In the rows, zero is written as 128.
T: 3 groups of rows, each row roughly a mix of its group's hidden directions
T (110 x 20)
[[100 133  83 131 147  75 104 110 158 141 148 114  85  92  96 149 100 144
  153 133]
 [124 195 124 124 131 165 162 130 116 139 122  95 117 128 158 112 148  66
  117 104]
 [116 127 101 152 148  68 113 129 132 123 155 121 124 102 113 158 122 197
  115 167]
 [119 186  94  96 130 145 137 110 133 148 129  92 107 147 167 119 121  66
  123 148]
 [133 154 104 126  97 113 164 109 160 134 121  55 102 108 107 159 164 124
  150 129]
 [136 132 189 166 148 133 169 139 122 110 132 127 149  97 152 143 149 144
   89  77]
 [116 120  74 125  74  79 130  88 144 144 135  86 116 120  98 140 124 148
  153 142]
 [128  75 127 130 167 139  78 151 121 137 128 171 117 114  98 144  99 155
  144 174]
 [143  74 113 104  91 118 124  88 133 126 133 129 160 168 143 134 108 153
  114 188]
 [133  95 109 129 164 135 114 113 146 148 184 182 148 113 108  91 113 146
  163 152]
 [146 111 144 126  84 106 158 101 126 111 127  92 165 154 168 153 141 159
   83 157]
 [128 145 142 154 146 142 204 108 142 129 121 100 129  94 133 166 154 134
   86  99]
 [ 97 132  92 134 117  56 102  98 146 136 146 101  96  97 114 141  93 145
  144 117]
 [111 177 107 109 174 156 155 133 134 107  96 165 116 164 128 121 120 102
   84 104]
 [120 145 121 157 168 121 147 113 122 125 190 166 165 108 151  78 113 139
  108 106]
 [109 117 105 109 139 106  69 133 145 117 120 154  87 132  95 112  79 108
  165 101]
 [137  69  96 108  94 132 112 109 118 108 100 151 144 174 102 130  99 150
  120 170]
 [122 176 160 161 159 143 156 165 121 135 130 125 115  86 122 129 172 120
  131  74]
 [116 106  94 116 135  68  95 112 163 130 153 147 121 133 101 141 108 181
  146 163]
 [136 138 162 122  83  80  98 156 148 128 117  88 107 123 117 146 168 143
  175 111]
 [123 138 131 151 102  66 120 138 144 137 140  87 111  91 105 157 160 173
  160 117]
 [ 96 113  85 114 128  82  97  80 149 138 149 138 107 120 122 119  63 121
  138 119]
 [121 114 122 150 112  88 151  97 124  78 130 133 157 145 142 120  98 160
   69  91]
 [120 119 120 103 102  61  96  91 156 126 147  92 119 139 161 148  95 140
  126 160]
 [112  95 128  93 133 141  80 118 139 185 133 167 111 129 121 125  99 102
  177 147]
 [128 127 138 149 125 118 124 138 116 178 148  84 119  73 131 170 158 152
  151 174]
 [122 124 166 105  92  82 102 141 147 115  77  99  98 147 132 182 134 141
  122 115]
 [ 99 175 168 117 158 138 151 141 129 156  93 145 113 135 159 165 142 111
   86  94]
 [102 159  96 108 169 149 136 122 142 133 125 194 123 155 112  91 108  98
  123  92]
 [116 150 122 105 154 155 155 129 141  99  74 163 113 170 120 136 117 105
   83  90]
 [135 108 116 123 105 149 112 122  86 116 138 163 174 173 156  73  98 117
  109 146]
 [123  94 133 130 139 141  92 153 133 106  85 136  79 107  75 144 101 110
  158  95]
 [106 129 127 112  94  88  76 118 121 192 158 125 125 119 148 117 119 123
  176 147]
 [118 203 117 154 165 138 166 139 123 145 156 109 121  93 142 113 161 108
  123 105]
 [143 117 178 127 135 166 104 173 130 136  97 120  93 101 106 143 152  97
  173 103]
 [124 103 100 175 162 113 113 127 100 117 175 139 143  83 118 115  93 168
  115 156]
 [152 102 126 116 146 167 171 102 147  84 124 168 165 168 129 104 116 126
   90 120]
 [121 105  71 152 132 131 106 110  90  97 147 136 133 119 116  83  63 118
  118 131]
 [133  86 140  98 119 131  94 119 136 113 128 192 153 177 134  87  93 123
  135 117]
 [121 115 118  83 118 139  67 137 130 159 109 136  95 151 123 126 104  90
  175 161]
 [121  86 140 107 157 121  67 149 146 138 116 172  99 124  93 145 103 141
  165 144]
 [136 111  95  95  74 140 143 102 123 114  86 121 142 195 124 132 123 125
  106 161]
 [121 164 117 138 146 122 106 170 119 149 119  84  82  90 109 167 154 132
  153 162]
 [125 166 129 144 137 117 159 125 125  87 145 154 157 148 146  78 128 125
   93  65]
 [131 109 136 139 175 164 109 143 133 155 164 168 121  85 106  97 121 108
  179 119]
 [128 139 150 191 156 142 147 167  83 112 129 119 134  75 122 134 144 148
  100 102]
 [131 128 111 130 191 176 135 134 111  99 127 175 139 144 139 108  93 114
   80 144]
 [134 175 146 144 156 153 121 167 114 166 166 116 125  90 142 106 169 109
  167 138]
 [136 125 109 164 107  88 103 130 108 132 187  92 141  85 130 102 132 156
  162 152]
 [132 155  88 158 171 168 159 129 100 147 174 123 143  93 132 102 139 122
  123 166]
 [132 132 173 123 121 123  73 176 124 164 142 139 119 114 130 116 159 126
  193 133]
 [164  88  89 138 151 158 142 113 133  67 147 133 151 138 108 103 103 142
  112 168]
 [135 111 169 156 163 150 136 162 119 155 149 176 155  97 114 130 168 170
  140 131]
 [125  80 140 138 142 107  89 147 144 115 130 180 123 113  76 123 112 166
  163 101]
 [115  71 130 119  82 102 110  97 146 172 132 147 129 117  93 132 118 143
  179 110]
 [128  98  93 114  79 127 108  99 105  91 100 113 129 166 130 107  73 102
  111 127]
 [124  90 132  99  97 125 138 104 150 100  65 143 119 173 107 158 106 127
  102 100]
 [146 128 189 144 154 165 159 150 124 162 144 128 150  96 156 150 178 137
  124 142]
 [127 180 133  98 107 155 157 120 143 139 108 109 116 156 149 109 150  65
  136  87]
 [127 164 117 147 159 155 128 170 105 158 126  96 101  86 114 159 165 128
  142 172]
 [117  93  96 135 161 128 145  86 142 121 156 188 152 124 109 101  83 145
  109 113]
 [155 132 179  97  90 151 138 147 143 108  79 105 124 169 141 142 165  99
  132 109]
 [142 134 170 104 138 169  93 184 125 153 100 136 106 136 124 143 163 107
  168 151]
 [147  84 169 142  78 103 122 130 122 105 101  75 126 114 132 176 137 154
  120 129]
 [125 131  88 113 120 111 111  99 123  79 132 129 132 170 150  89  68 102
   96 123]
 [126 160 124 166 187 131 136 153 124 146 177 127 122  66 119 124 153 147
  142 137]
 [114 159 132 120 158 135 145 116 131 116 145 183 153 159 159  81 111 107
   95  82]
 [158 125 182 133 110 154 184 129 140 105 120 129 166 146 146 123 172 130
  106  90]
 [124 146 136 140 129 146 136 142 123 196 144  99 112  75 120 152 172 123
  171 149]
 [122 138 113 160 190 140 125 143 126 142 177 167 129  78 103  95 128 139
  153 118]
 [115 157  91 133 148 113  71 159 109 150 148 108  91 100 117 125 119 125
  167 173]
 [131 136 158 131 131 163 196  90 145 150 133 110 141 106 159 136 143  90
  105  88]
 [117 134  80  83 124 127 124  99 134 135 112 136 128 187 147 138 102 122
   99 187]
 [134 112 124 139 176 162 131 150 133  71  89 147  98 121  86 135 100 114
  109  94]
 [ 92 138  96 116 132  97  97 103 131 155 157 182 130 140 129  81  86 117
  144 101]
 [137 133 154  97  83 130 148 117 134 173 113  98 144 155 163 165 172 131
  126 169]
 [113 156 137 155 152 127 107 164 118 165 151 126 101  69 107 117 150 118
  179 101]
 [148 120 133 141 161 196 152 152 100 147 144 168 166 126 124 105 159 134
  126 164]
 [157 119 186 132 105 141 161 149 131  89 102 134 161 157 139 131 173 146
  104  96]
 [150 107 136 137 130 168 173 108 135 144 170 167 184 125 126  84 154 134
  142 121]
 [152 170 143 136 136 155 142 166 113 135 128  73 122 113 150 151 182 123
  130 175]
 [103 138 123 121 101  59 105 107 156 137 126  84  86 104 123 156 110 126
  150 100]
 [100 134 104 136 144 100 132  94 131 131 168 182 152 132 134  78  91 137
  114  85]
 [124 141  82 152 157 111 108 126 114 125 195 147 145 106 125  73 109 146
  145 150]
 [ 95 185 123 116 161 141 109 159 127 174 112 149  85 117 115 131 141  92
  154 103]
 [142  79 103 113 107 121 123  81 129 130 160 130 164 150 151 116  96 143
  120 190]
 [137  70  99 115  85 113 114 100 119 105 112 135 149 170 116 132  95 157
  113 171]
 [114 114 118 108  94  76  91 134 139 102  76 114  95 159 104 168 110 151
  123 128]
 [135  65  95 125 106 132 114 122 110 104 104 161 148 162  87 127 104 166
  120 162]
 [109 113  68 125  77  82 120  81 131 152 144 101 123 123 108 125 105 141
  151 145]
 [124  89 127 141 121  69 101 132 136 112 128 132 128 121 105 166 120 202
  118 155]
 [110 130  95 111 168 140  89 123 129 168 164 172 119 122 127  94  94 103
  162 154]
 [104 108  84 105  81  99  97  80 129 165 134 115 117 135 125 120  84 108
  155 140]
 [141 153 187 129 145 159 115 187 120 153 115 117 112 107 139 146 178 112
  156 130]
 [127 129 119 160 181 169 128 142 108 136 167 167 134  85 113  82 117 110
  148 108]
 [120 116  98 111 101  76  58 134 132 119 143 135 114 149 112 104  98 140
  172 143]
 [128 187 119 166 155 121 152 147 107 136 181 108 146  92 151 103 164 141
  122 133]
 [160 111  90 146 158 154 143 116 126  86 178 139 163 129 125  78 115 137
  123 164]
 [136 175 112 131 161 160 111 166 115 157 159 116 111 103 129 107 158 105
  171 168]
 [134  91 145 176 174 149 111 153  94 125 158 156 141  72 117 119 112 154
  126 135]
 [123 111  82 165 133 108 126 104 109  99 174 142 149 104 112  74  88 142
  126 108]
 [143 131 175  98 151 179  99 178 130 146 103 151 111 142 132 133 152  92
  160 140]
 [104 134  69 132 182 142 109 118 117 155 147 143 101 100 115 130  84 115
  127 171]
 [121 131 138 137 124 110 165 104 136  88 126 160 159 155 139 103 116 138
   80  60]
 [133 143 160 119 179 149  93 166 118  88 126 165 126 149 162 100 101  98
  107 115]
 [148 111 206 136 141 153 147 153 133 156 128 133 148 107 148 162 178 147
  130 134]
 [127 137  96 103 101 113  97 111 118  83 116 113 123 178 154  96  76  94
  110 129]
 [107  99 116 114 130 155 120  85 103 156 131 167 146 144 157 106  68  92
  102 130]
 [ 98 165 127 140 140  89 160 101 121 140 151 143 157 134 176 128 120 149
   65 110]
 [140 158 139 135 148 165 167 111 129 158 181 120 157 104 171  93 149  93
  130 128]]

which group is each row in? (one row of each group first)
[122 125  93 118 104  72  59 141 128 115 143 125 112 142 107 108 105 147
 170 149] : F
[154  58 163 102  87 137 121 105 140 126 104 114 144 155 145 162 120 134
 124 166] : C
[133  96  93  86 104 136 106  86 137 133 133 133 137 173 143 111  85 104
 134 180] : X

[120 117 126 153 150 129  88 155 124 143 148 136  98  70  87 110 118 120
 186 103] : C
[137 131 160 125 104 103 155 131 141 136 112  98 143 139 147 187 176 176
 103 159] : X
[134 142  87 129 155 170 173  91 122 104 142 127 145 142 150  97  98  91
  84 134] : F
[152 150 177 142 174 165 146 180 118  89 113 144 139 133 142 130 159 132
  95 117] : F
[129  65 132 143 144 123  90 147 125 113 127 184 130 117  78 123 103 164
 152 121] : X
[135 114 157 121 160 123 119 144 139  64 105 175 137 168 133 120 104 141
  85  98] : F
[155 134 168 120 152 177 112 159 118 156 153 117 135 114 166 122 156  99
 154 178] : C
[134  79 143 176 162 137 102 148  93 116 154 153 142  77 117 120  99 158
 123 136] : X
[145 158 153 138 117 138 129 166 113 146 126  66 116 101 145 162 182 129
 143 165] : C
[108 176 145 126 150 129 115 167 141 133  99 131  80 112 107 134 145  96
 152  68] : X
[123 117  89 139 168 143 101 137 130 110 151 168 111 110  84  80  93 113
 163 108] : C
